In the rows, zero is written as 128.
Named moves, each a turn or a mirror, and the order they were made in; the first pair answered:
vobu:
[117 131 117 128 135 117 133 130 134 124] -> [115 131 120 132 132 116 129 129 132 127]
[112 150  88 147 152 123 125  92 112 155] -> [112 151  93 148 153 122 124  89 115 154]
[ 96 104 179 147 104 126 112 107 110 136] -> [158  80 109 107 164 146 137 123 139 118]
[ 89 106  86 162 142 103 142 124 137 136] -> [ 85 107  88 165 142 102 142 125 136 139]
roled:
[109 185  87 109 156 144 132 117 118  98] -> [133 165  79 133 181 134 124 105 108 135]
[116 129 121 144 151 117 112 108 131 151] -> [146 115 141 139 143 126 107 127 130 155]
[107 142 148 130 108 123 109 128 105 126] -> [103 139 143 135 113 120 108 122 105 130]
puv:
[101 115  77 109 160 129 154 129 165 103] -> [142  76 135 103 141 137 150 167 160 112]
[133 141 160 131 101 131 113 148 106 132] -> [106 168 124 133 114 126 117 124 106 127]
[ 81 149 113 158 131 119 119  93 115 131] -> [129 103 181 149 108 130 115 138 112 137]
[113 154 115 128 130 126 120 125 127 114] -> [140 131 150 124 118 130 119 148 123 120]
Bar:
[157 150 134 107 132 125 118 147 134 110] -> [121 160 120 111 134 116 123 134 141  99]
[132 184 159 144 100 116  98 110  93 140] -> [133 185 158 143 100 115  96 110  93 138]
[118 145 146 159 119 128  91 116  98 160] -> [112 148 145 159 116 127  92 115  99 157]
lunuf:
[145 163 139  79  77 153 127 132 117  86] -> [158 180 126 123  96 142  97  96  85 138]
[122 134 117 114 124 125 115 136 125 133] -> [122 136 115 117 129 126 114 134 125 133]
[124  45 190 142 110 111 132 164 147 131] -> [134  80 212 136  86 123 120 168 131 132]
[128 152 136 133 107 123 126 147 120 129] -> [128 147 124 146 123 115 119 135 117 147]
Now pairs of rows:
Between the rows of a pair lie two moves.
[145 137 100 150 136 133 124 102 102 148] -> [162 124 148 124 103 149 129 141 108 124]
puv, roled
[ 38 108 138 135 118 106 152 117 154 104] -> [152 106 206 116  84 147 126 166 123 126]
lunuf, Bar
[ 73 130 133 151 114 106 152 115 126 111] -> [157 111 179 140 104 130 136 152 112 130]
lunuf, Bar
[127 140 157 166 100 124  93 129  87 157] -> [ 92 110 103 175 149 102 109 107 115 153]
puv, lunuf
[ 71 144 102 157 129 107 104 102 123 138] -> [101 110 180 130  86 123 108 158 127 125]
puv, roled
[ 89 151  85 123 125 124 136 116 140 116] -> [114 129  84 153 146 114 121 107 124 156]
vobu, roled
[ 87 156 122 144 144 113 147 128 143 123] -> [145 113 152 123 148 127 151 169 150 125]
puv, vobu
[213 116  81 144 159 161 129 133 118 159] -> [ 91 163 144 195  87 121 111  98  89 163]
vobu, Bar
[ 77 147  86 161 148 114 122  93 117 132] -> [169 119 153 164 130 135  96 131  96 173]
Bar, vobu
[159 135  87 109 140 125 148 124 138 133] -> [167 128 108  96 128 130 149 141 141 124]
lunuf, puv
[162 105 127 115 135 139 137 160 138 125] -> [ 87 154 117 142 117 117 130 115 123 125]
vobu, puv
[124 155 152 177 126 107  98 104  96 180] -> [111  93 131 180 166  89 122 111 131 172]
puv, lunuf
[144 105 119 157 141 127 113 103 107 160] -> [126 110  96 152 151 123 120  95 113 150]
Bar, vobu
[ 71 132 110 130 117  93 140 102 138 133] -> [100 122  87 100 134 111 156 120 159 111]
lunuf, vobu
[112 131 115 163 135 117 113 105 108 140] -> [ 98 106 125 126 124 123 139 135 141  93]
lunuf, lunuf
[155 172 142 115  87 162 123 140  94 126] -> [178 160 102 135 130 151 119 117  90 157]
vobu, lunuf
[ 72 135  92 134 111 116 125 134 141  89] -> [181  98 119 119 121 145 114 173 131 118]
vobu, Bar
[ 83  93 151 155 137  85 130 143 155 144] -> [129  76 131 128 159 104 141 164 172 134]
vobu, roled
[117 161 121 142 116 133 111 117 107 142] -> [159 143 102 122 137 146 119 131 118 139]
vobu, roled
[158 142 124 107 119 159 132 147 116 109] -> [111 158 139 123  98 145 127 132 108 108]
vobu, Bar
[130 139 154 168 110 103 109 108  90 154] -> [137  86 101 157 164  95 131 112 128 146]
lunuf, vobu
[ 89 191 112 111 102 136 127 105 114 118] -> [116 170  66 116 148 133 129  93 122 135]
lunuf, vobu
[115 100  81 113 147 111 148 143 136 106] -> [159 112 120  94 118 136 137 171 122 104]
Bar, lunuf
[136 103 140 144 132 115 121 136 126 155] -> [138  96 136 128 134 120 133 150 140 139]
vobu, lunuf
[132  96 111 121 168 114 121  89 147 128] -> [115  96 166 139 129 105 106  93 131 138]
vobu, puv
[164 141  26  98 132 169 145 128 130  88] -> [ 83 173 147 159  37 137 103 109  83 121]
Bar, vobu
[177 150 138 144 140 134  95 125 109 188] -> [127 181  99 148 147 123 103  95 116 175]
puv, Bar
[191  79 120 115 172 149 116 141 152 133] -> [132  81  84 143 193 123 117 105 154 142]
Bar, roled
[150 132 140 151 155 128  94 125 102 142] -> [132 151 163 117 118 143 109 147 112  99]
roled, roled
[151 151 139 136 103 133 123 143 113 131] -> [124 150 109 156 127 114 123 116 117 144]
lunuf, Bar
[194  72 106 107 164 159 123 157 118 138] -> [144 107  57  82 164 162 145 143 139  90]
puv, lunuf
[110 176 118 147 129 123 124 108 120 124] -> [120 121 104 154 164 108 135 114 137 140]
roled, lunuf
[166 149 146 149 139 164  91  82  99 182] -> [157  77 126 150 179 144 110  93 133 182]
lunuf, puv
[121 103 118 122 143 128 120 128 120 145] -> [125 105 132 102 126 137 125 144 122 125]
roled, roled
[162 148 136 132 105 139 107 131 114 139] -> [151 130 122 153 126 124 105 117 114 159]
lunuf, vobu
[111 211 146 128 125 163 108 115 113 118] -> [180 165 153  99 137 182 116 154 129 116]
vobu, puv
[188 191 137 100  94 162 118 135 103 114] -> [136 216 119 108  88 152 125 113 106 102]
vobu, roled
[170 179  97 121 127 124 116 141 106 130] -> [181 149 141 117 110 127 112 167 107 130]
Bar, puv
[ 78 111 119 132 128 107 119 142 165 118] -> [ 70 135 116 144 124 105 109 127 156 123]
lunuf, roled
[115 106 149 117 112 119 111 155 141 123] -> [126 106 153 114 112 122 107 155 139 128]
roled, Bar
[112 106 160 141 105 122 129 135 128 130] -> [111 112 127 161 132 112 122 109 120 149]
puv, roled
[155 192 117 107 116 155 143 131 127  93] -> [185 146 169 112 108 155 134 161 123 114]
roled, puv
[129 118 130 153 157 121 127 108 131 172] -> [158 106 168 128 131 138 131 141 133 156]
puv, roled
[156  99 126 127 145 130 126 137 132 125] -> [120 120 120 111 127 133 140 136 143  93]
roled, roled
[116 155 166 163 109 107  95  99  89 142] -> [138  97  92 150 183 101 123  99 124 143]
lunuf, vobu
[187 161  53 114 178 141 116 114 118 120] -> [206 162  88  83 148 161 122 149 123  96]
roled, roled
[165  95 140 146 138 119 109 138 127 150] -> [125  86 160 144 120 110 116 142 137 135]
Bar, puv
[139 128 114 141 156 124 124 129 116 136] -> [150 125 140 123 136 135 128 154 121 123]
puv, roled
[ 61 140  94 144 151  95 147  99 145 128] -> [135 151  67 143 175 117 131  97 124 157]
Bar, puv
[145 202  91 115 143 141 126 122 119 125] -> [188 171 127 105 134 152 120 151 115 137]
Bar, puv
[134 167 173 155 110 143 125 127 112 111] -> [132 168 104 132 151 147 149 117 138  82]
vobu, Bar
[ 98 147  77 101 143 127 114 116 138  76] -> [150 120 160  87 106 147 104 163 125  83]
lunuf, puv
[149 167 101  97 113 179 127 127 139 103] -> [151 153  71 133 154 158 116  99 129 145]
lunuf, lunuf
[172 181 134 124  95 148 139 117  95 165] -> [159 194 122 119  96 148 144 115  99 154]
puv, roled
[124  72 167 136 124 115 135 149 137 137] -> [ 74 117 115 117 126 117 151 127 149  96]
puv, lunuf
[100 163 104 158 139 115 112  82 111 154] -> [140  86 112 154 175 114 124 109 132 168]
lunuf, roled
[ 75  86 149 154 162  91 112 104 131 164] -> [ 87  62 139 104 167 109 144 137 165 112]
lunuf, vobu
[134  87 114 151 146 106 135 122 133 122] -> [142  90 140 124 121 121 143 147 138  98]
roled, roled
[120 152 103 115 126 143 135 118 128 106] -> [120 130  89 121 142 133 139 116 136 115]
roled, lunuf
[ 90 175 113 145 118 146 122 106 115 138] -> [140 172 113 144 127 157 114 111 104 160]
Bar, puv
[111 154 130 134 126  98 119 105  92 114] -> [153 131 153 135 131 106 109 120  85 133]
roled, roled
[ 82  89  99 161 145 111 124 127 100 133] -> [128  59 128 130 139 129 128 166 108 126]
Bar, lunuf
[106 109 160 143  95  82 128 125 126 149] -> [ 83 116 133 137 106  77 139 116 136 133]
puv, lunuf
[129 164 112 151 133 123 115 105 106 158] -> [151  87 143 143 144 120 131 143 129 155]
lunuf, puv
[132 120 187 134 101 135 147 133 144 126] -> [138 118 164 167 127 120 132 104 128 165]
lunuf, lunuf
[162 109 149 105 134 131 127 141 132 131] -> [167 119 148 116 139 131 117 133 121 146]
lunuf, lunuf
[134  72 133 145 162 123 138 142 140 157] -> [114  84 176 130 118 129 141 161 142 130]
lunuf, vobu
[143 170 171 126  80 158 111 139  92 128] -> [109 172  94 165 141 130 111  85  94 154]
puv, lunuf
[150 150  86 174 175 116 100  86 109 165] -> [141 152 111 183 154 112  91  85 101 171]
Bar, vobu
[114 160 109 102  99 131 155 139 144 110] -> [120 144 134  99  91 133 154 151 145 110]
puv, Bar
[154 105 133 128 137 138 134 139 129 121] -> [161 125 138 134 128 142 125 135 118 128]
lunuf, lunuf
[162 118 169 113 105 146 121 161 136 118] -> [169 112 144 158 141 125 100 125 118 168]
lunuf, lunuf
[189 150 129 128 136 147 104 127  96 152] -> [180 154 121 136 142 140 101 116  93 157]
roled, lunuf
[149 132 106  99 118 146 133 150 133 106] -> [124 138  77 123 140 131 128 123 130 122]
roled, roled
[122 121 177 126 109 125 134 146 136 121] -> [127 122 117 107 145 132 153 141 159 100]
roled, vobu
[110 146 103 127 135 118 129 101 122 133] -> [150 107 153 128 124 125 120 134 116 150]
puv, lunuf
[180 141 121  91 130 156 115 151 133 117] -> [153 152 118  83 116 156 123 149 140  97]
roled, puv
[ 94  99 173 130 109 103 109 140 130 122] -> [ 82 102 154 142 124  93 108 124 129 131]
roled, roled
[106 132 116 149 131 110 154 119 111 108] -> [133 139 101 146 143 116 149 114 103 118]
Bar, puv
[ 85 131 175 139  62 112 118 107 111 119] -> [200  91 111  89 133 149 141 141 140 110]
Bar, vobu
[171  91 121 115 144 110 136 121 140 125] -> [ 96 115 128 135 120  88 134  96 139 114]
Bar, vobu
[180 184 139 113 115 159 120 140  98 116] -> [162 117  78 146 189 119 131 115 120 146]
lunuf, lunuf
[189  87 160 123 147 133 146 139 121 177] -> [ 91 162 114 155 140 105 137  74 106 175]
puv, vobu
[122 142 129 137 122 131 137 109 124 140] -> [115 138 138 133 116 129 138 114 127 138]
puv, Bar
[103  92 107 111 151 134 146 136 164  91] -> [130 129 160  97 102 154 130 156 139  85]
puv, lunuf
[149 171 121 114 111 149 121 130 110 114] -> [157 160 113 139 134 137 114 114  97 148]
puv, lunuf
[109 126 123 141 135 113 130 112 125 136] -> [103 126 135 119 121 124 138 128 138 111]
lunuf, lunuf
[125 103 120  99 156 111 142 142 119 155] -> [132 131 145  84 123 129 140 155 109 139]
lunuf, lunuf
[158  66 175 124 144 109 151 140 129 147] -> [ 75 142 104 109 143 105 168 101 144  94]
roled, puv
